[[154 142 152 147]
 [154 144 152 145]
 [105 129 101 128]]
:
[[154 142]
 [154 144]
 [105 129]]

[[128 134]
 [125 151]
 [125 149]
 [128 133]
 [133 102]]
:
[[128 134]
 [125 151]
 [125 149]]

[[149 107]
 [149 106]
 [105 151]
 [107 149]]
:
[[149 107]
 [149 106]
 [105 151]]

[[126 135]
 [124 102]
 [117 122]
 [122 114]
 [142 150]]
:
[[126 135]
 [124 102]
 [117 122]]

[[126 153 133 140]
 [131 140 109 111]
 [150 144 120 132]
 [122 118 103 119]]
:
[[126 153]
 [131 140]
 [150 144]]

[[135 157 118]
 [135 153 120]
 [135 156 118]]
:
[[135 157]
 [135 153]
 [135 156]]
---
[[119 102 125]
 [135 153 128]
 [138 127 143]
 [133 156 121]
 [116 129 100]]
:
[[102 125]
 [153 128]]

[[127 117 123 151]
 [122 136 144 119]
 [145 136 113 130]
 [130 123 136 125]]
:
[[117 123]
 [136 144]]

[[117 140 117 119 123]
 [116 135 106 113 113]
 [127 131 113 116 123]]
:
[[140 117]
 [135 106]]

[[138 120 142 119 138]
 [126 136 107 151 116]
 [127 130 127 122 142]
 [123 137 128 127 139]]
:
[[120 142]
 [136 107]]

[[134 123  98 104 148]
 [122 132 120 133 118]]
:
[[123  98]
 [132 120]]

[[133 144 103 130]
 [141 134 103 127]
 [135 143 101 129]
 [141 130 108 126]
 [125 143 115 132]]
:
[[144 103]
 [134 103]]
---
[[126 144 114 109]
 [123 142 110 105]
 [122 142 134 129]
 [124 143 112 107]
 [131 115 149 137]
 [135 139 116 112]
 [123 111 140 144]
 [135 144 122 110]
 [129 138 138 147]
 [126 126 120 116]
 [124 132 125 106]
 [127 126 116 117]]
:
[[109 126 144 114]
 [105 123 142 110]
 [129 122 142 134]
 [107 124 143 112]
 [137 131 115 149]
 [112 135 139 116]
 [144 123 111 140]
 [110 135 144 122]
 [147 129 138 138]
 [116 126 126 120]
 [106 124 132 125]
 [117 127 126 116]]

[[118 134 132 121 136]
 [111 125 145 116 124]
 [137 140 146 115 130]
 [116 140 129 133 130]
 [118 130 132 106 128]
 [115 144 124 115 138]
 [138 131 133 106 129]
 [118 103 149 114 128]
 [139 125 144 116 124]
 [115 139 148 113 127]]
:
[[136 118 134 132 121]
 [124 111 125 145 116]
 [130 137 140 146 115]
 [130 116 140 129 133]
 [128 118 130 132 106]
 [138 115 144 124 115]
 [129 138 131 133 106]
 [128 118 103 149 114]
 [124 139 125 144 116]
 [127 115 139 148 113]]

[[121 129 122 122 142 136 105 122 115]
 [120 136 143 132 130 130 145 140 131]
 [120 123 129 121 138 134 108 120 119]]
:
[[115 121 129 122 122 142 136 105 122]
 [131 120 136 143 132 130 130 145 140]
 [119 120 123 129 121 138 134 108 120]]

[[117 126 128]
 [104 123 133]]
:
[[128 117 126]
 [133 104 123]]

[[117 127 107 132 117 126 132 131]
 [122 116 109 128 143 115 136 130]
 [115 112 123 132 130 126 123 127]
 [128 130 117 139 120 125 132 127]
 [127 130 140 131 123 137 129 125]
 [130 125 124 140 122 135 138 129]
 [126 120 132 120 120 124 127 130]
 [133 124 122 115 122 134 130 127]
 [125 136 110 116 122 118 123 130]
 [132 141 139 132 130 123 131 125]
 [126 123 117 137 116 126 125 129]]
:
[[131 117 127 107 132 117 126 132]
 [130 122 116 109 128 143 115 136]
 [127 115 112 123 132 130 126 123]
 [127 128 130 117 139 120 125 132]
 [125 127 130 140 131 123 137 129]
 [129 130 125 124 140 122 135 138]
 [130 126 120 132 120 120 124 127]
 [127 133 124 122 115 122 134 130]
 [130 125 136 110 116 122 118 123]
 [125 132 141 139 132 130 123 131]
 [129 126 123 117 137 116 126 125]]

[[127 129 130 128]
 [112 137 139 127]
 [124 152 132 128]
 [119 131 135 127]
 [101 132 147 126]
 [105 120 144 126]
 [116 127 137 127]
 [112 115 139 127]
 [111 126 140 127]]
:
[[128 127 129 130]
 [127 112 137 139]
 [128 124 152 132]
 [127 119 131 135]
 [126 101 132 147]
 [126 105 120 144]
 [127 116 127 137]
 [127 112 115 139]
 [127 111 126 140]]
---
[[100 112 129]
 [ 99 146 109]
 [142 106 135]]
:
[[112 129]
 [146 109]]

[[131 155 109 116 150]
 [121 117 116 133 146]
 [145 157 124 114 124]
 [146 146 106 118 146]
 [137 156 121 120 132]]
:
[[155 109]
 [117 116]]

[[126 125 120]
 [119 127 155]
 [125 128 136]]
:
[[125 120]
 [127 155]]

[[130 142 133]
 [148 145 123]
 [158 157 156]
 [116 139 140]
 [129 104 122]]
:
[[142 133]
 [145 123]]

[[120 107  99 151]
 [101 116 104 130]
 [152 154 145 115]]
:
[[107  99]
 [116 104]]

[[141 137 117]
 [138 124 117]
 [154 105 149]]
:
[[137 117]
 [124 117]]

[[142 157 113]
 [158 119 133]
 [109 146 115]
 [111 109 121]
 [114 137 117]]
:
[[157 113]
 [119 133]]

[[141 120 126]
 [118 118 122]
 [146 154 125]
 [119 144 144]]
:
[[120 126]
 [118 122]]
---
[[120 121 137 126 127 127]
 [140 139 139 124 114 126]
 [129 151 139 119 124 128]
 [107 109 128 125 140 127]
 [143 140 127 136 126 129]
 [124 130 131 125 132 132]
 [128 130 119 126 139 132]
 [130 137 130 134 119 129]
 [116 156 132 127 126 124]
 [123 123 108 124 136 127]]
:
[[140 139 139 124 114 126]
 [107 109 128 125 140 127]
 [124 130 131 125 132 132]
 [130 137 130 134 119 129]
 [123 123 108 124 136 127]]

[[117 130 134 110 139 111 148 112 131]
 [129 133 127 119 123 133 132 130 124]
 [115 116 147 120 144 119 143 116 143]
 [110 119 149 109 148 115 149 109 143]]
:
[[129 133 127 119 123 133 132 130 124]
 [110 119 149 109 148 115 149 109 143]]

[[126 124 124 117 136 118 123]
 [129 116 102 122 143 120 125]
 [122 123 127 121 128 126 123]
 [140 123 101 132 139 122 127]]
:
[[129 116 102 122 143 120 125]
 [140 123 101 132 139 122 127]]

[[136 109 125]
 [ 99 112 144]
 [128 129 128]
 [136 107 124]
 [128 129 128]
 [138 110 124]
 [133 109 125]
 [102 114 142]
 [128 131 128]]
:
[[ 99 112 144]
 [136 107 124]
 [138 110 124]
 [102 114 142]]

[[134 137 130 146 108 117 118 120 132 140]
 [134 140 155 137 132 109 107 139 135 130]
 [125 125 109 135 111 134 135 118 130 135]
 [130 130 137 120 157 132 124 143 115 107]
 [137 135 101 128 143 138 142 125 112 106]
 [131 135 136 140 124 121 115 131 129 129]]
:
[[134 140 155 137 132 109 107 139 135 130]
 [130 130 137 120 157 132 124 143 115 107]
 [131 135 136 140 124 121 115 131 129 129]]

[[133 133 131]
 [127 127 150]
 [125 125 147]
 [124 124 137]
 [109 109 117]
 [127 127 127]
 [117 117 153]
 [136 136 133]]
:
[[127 127 150]
 [124 124 137]
 [127 127 127]
 [136 136 133]]

[[110 121 144]
 [125 107 142]
 [126 136 131]]
:
[[125 107 142]]

[[115 148 143]
 [140 125 147]
 [118 111 151]
 [126 145 107]
 [129 150 132]
 [148 131 110]
 [125 125 138]
 [150 128 111]
 [130 145 120]
 [136 102 130]]
:
[[140 125 147]
 [126 145 107]
 [148 131 110]
 [150 128 111]
 [136 102 130]]

[[130 137 122 125 128 134 134 131 123 133 129 122 129 125 130]
 [144 131 121 126 107 118 131 126 128 153 155 127 108 121 118]
 [140 135 152 148 111 123 111 156 135 147 114 132 145 107 144]
 [135 137 127 117 126 127 133 126 119 134 122 138 115 125 129]
 [126 131 125 130 127 136 129 131 126 126 128 118 136 127 131]]
:
[[144 131 121 126 107 118 131 126 128 153 155 127 108 121 118]
 [135 137 127 117 126 127 133 126 119 134 122 138 115 125 129]]
---
[[139 105]
 [132 130]
 [111 140]]
:
[[111 140]
 [132 130]
 [139 105]]

[[152 129 126]
 [122 157 118]
 [102 111 129]]
:
[[122 157 118]
 [152 129 126]
 [102 111 129]]

[[138 126 137 128 134 122 132 114 113 105 126 126 126]
 [146 128 121 122 130 130 137 135 112 132 123 140 120]
 [132 132 128 123 128 126 127 114 148 140 137 136 126]
 [136 127 101 129 125 128 131 142 110 119 123 126 129]
 [118 116 137 130 127 115 136 130 133 137 119 136 133]
 [133 130 123 119 137 116 132 142 114 131 122 112 132]]
:
[[132 132 128 123 128 126 127 114 148 140 137 136 126]
 [133 130 123 119 137 116 132 142 114 131 122 112 132]
 [146 128 121 122 130 130 137 135 112 132 123 140 120]
 [136 127 101 129 125 128 131 142 110 119 123 126 129]
 [138 126 137 128 134 122 132 114 113 105 126 126 126]
 [118 116 137 130 127 115 136 130 133 137 119 136 133]]

[[142 131 113 121 124 122 146 110 153 109]
 [140 138 132 109 139 101 145 118 157 129]]
:
[[140 138 132 109 139 101 145 118 157 129]
 [142 131 113 121 124 122 146 110 153 109]]

[[128 114 140 106 109]
 [126 122 138 118 125]]
:
[[126 122 138 118 125]
 [128 114 140 106 109]]

[[155 125 141 128 132 130 129]
 [137 116 129 126 125 129 129]
 [113 137 119 134 128 128 127]]
:
[[113 137 119 134 128 128 127]
 [155 125 141 128 132 130 129]
 [137 116 129 126 125 129 129]]

[[118 126 146 119 108 141]
 [141 130 128 106 132 122]
 [113 147 112 134 116 135]
 [128 136 122 140 132 119]]
:
[[113 147 112 134 116 135]
 [128 136 122 140 132 119]
 [141 130 128 106 132 122]
 [118 126 146 119 108 141]]
